A single turn carries every row of the set below to another of its rows. Some are shown first; where does it send the rows asked next?
raf: [7 -9 -11 -3 -9 -2 -10 12 20 9 -14 7 12 0]
buvu: [3 -5 -10 2 -9 4 -5 -8 2 -9 3 -26 5 9]
Koz: [5 -8 -7 -1 -13 2 -2 -8 2 -12 5 -26 4 10]
puvir: [11 -17 -13 -4 -2 0 -10 -11 4 -7 5 -11 20 20]
Mapov: [13 -21 1 -1 0 0 -3 6 3 -2 -13 9 21 -4]
lado: [-4 13 -4 1 6 -1 14 2 11 -2 9 -6 8 3]
vesi: [-1 12 9 2 -5 4 13 0 17 1 3 -2 12 -2]
zozu: [14 -23 -1 -1 0 -1 -3 5 5 -1 -14 12 21 -4]
gukal: [14 -12 -2 -20 6 10 8 8 11 7 -14 -16 26 5]
pipo: [2 -7 -13 -3 -6 1 -13 14 15 7 -17 7 11 2]
Navon: [16 -19 -14 -4 -8 -5 -4 -12 12 -4 8 -11 20 15]
Sedi: [17 -12 -4 -19 6 12 9 9 12 8 -12 -16 25 4]
Lodab: [15 -21 1 -1 -1 -1 -3 6 5 -2 -14 11 21 -5]
sis: [13 -21 0 2 0 0 -4 5 4 0 -15 11 21 -4]
dizu: [1 -14 -7 -9 -10 0 -13 17 14 2 -17 4 10 7]
Val: [11 -4 -12 4 -15 -1 2 -10 10 -6 7 -24 4 3]
Rabos: [-8 4 4 -11 2 -1 12 9 3 -12 6 -9 6 12]
gan: [8 0 -14 8 -9 2 0 -11 9 -2 6 -22 5 2]
lavir: [10 -9 -8 0 -16 -1 0 -8 8 -9 5 -25 2 6]
faruz: [13 -12 -20 2 0 0 -7 -14 10 -1 7 -8 21 13]
dob: [-2 0 5 -12 -6 -7 15 8 8 -10 9 -11 8 10]
Mazu: [1 -10 -10 -6 -5 3 -14 15 13 3 -17 5 12 5]
mege: [-9 10 13 -4 -1 8 6 5 6 -8 -2 -4 11 7]
rigag: [4 2 3 -9 -7 -9 21 6 15 -5 11 -8 6 6]
Zigu: [9 -12 -8 -7 -13 -4 -8 15 22 6 -15 6 10 1]
fil: [4 -2 -13 6 -6 5 -4 -11 2 -6 5 -22 5 6]
nevik: [14 -8 -6 -16 8 15 7 7 10 9 -12 -15 26 5]
lita: [18 -11 -5 -15 6 10 9 6 13 10 -12 -15 27 3]
Fel: [-2 4 17 -8 -13 0 15 5 16 -6 3 -6 12 3]
zozug: [16 -9 -6 -15 8 12 9 7 13 11 -13 -15 26 3]
fuso: [-9 9 -1 -4 7 2 10 4 3 -7 7 -6 7 8]
vez: [-8 13 9 1 1 7 9 2 11 -2 0 -3 12 1]
radam: [1 8 13 -3 -11 0 16 3 19 -1 3 -4 13 0]
gat: [13 -10 -4 -18 8 12 8 8 9 8 -14 -16 26 8]
sosuk: [2 10 -2 -3 -2 -6 17 1 16 -1 11 -6 8 1]
ruv: [16 -15 -17 -1 -4 -4 -4 -13 12 -1 8 -9 21 13]
baso: [9 -14 -18 -1 1 3 -9 -12 6 -3 6 -10 22 18]
dasam: [-7 4 17 -8 -8 3 10 8 9 -10 1 -6 12 8]
biral: [14 -22 1 -1 -1 0 -3 5 4 -2 -14 10 21 -4]
Lef: [14 -22 -13 -7 -9 -3 -7 -9 8 -7 8 -12 21 19]
Tuv: [12 -22 1 1 0 1 -4 5 2 -1 -15 12 21 -5]
nupeg: [5 -16 -6 -10 -15 -2 -11 17 18 3 -15 4 11 4]

mege goes to dasam
Zigu goes to raf
zozu goes to sis
Now find these:
ruv goes to faruz
sosuk goes to lado
fil goes to buvu

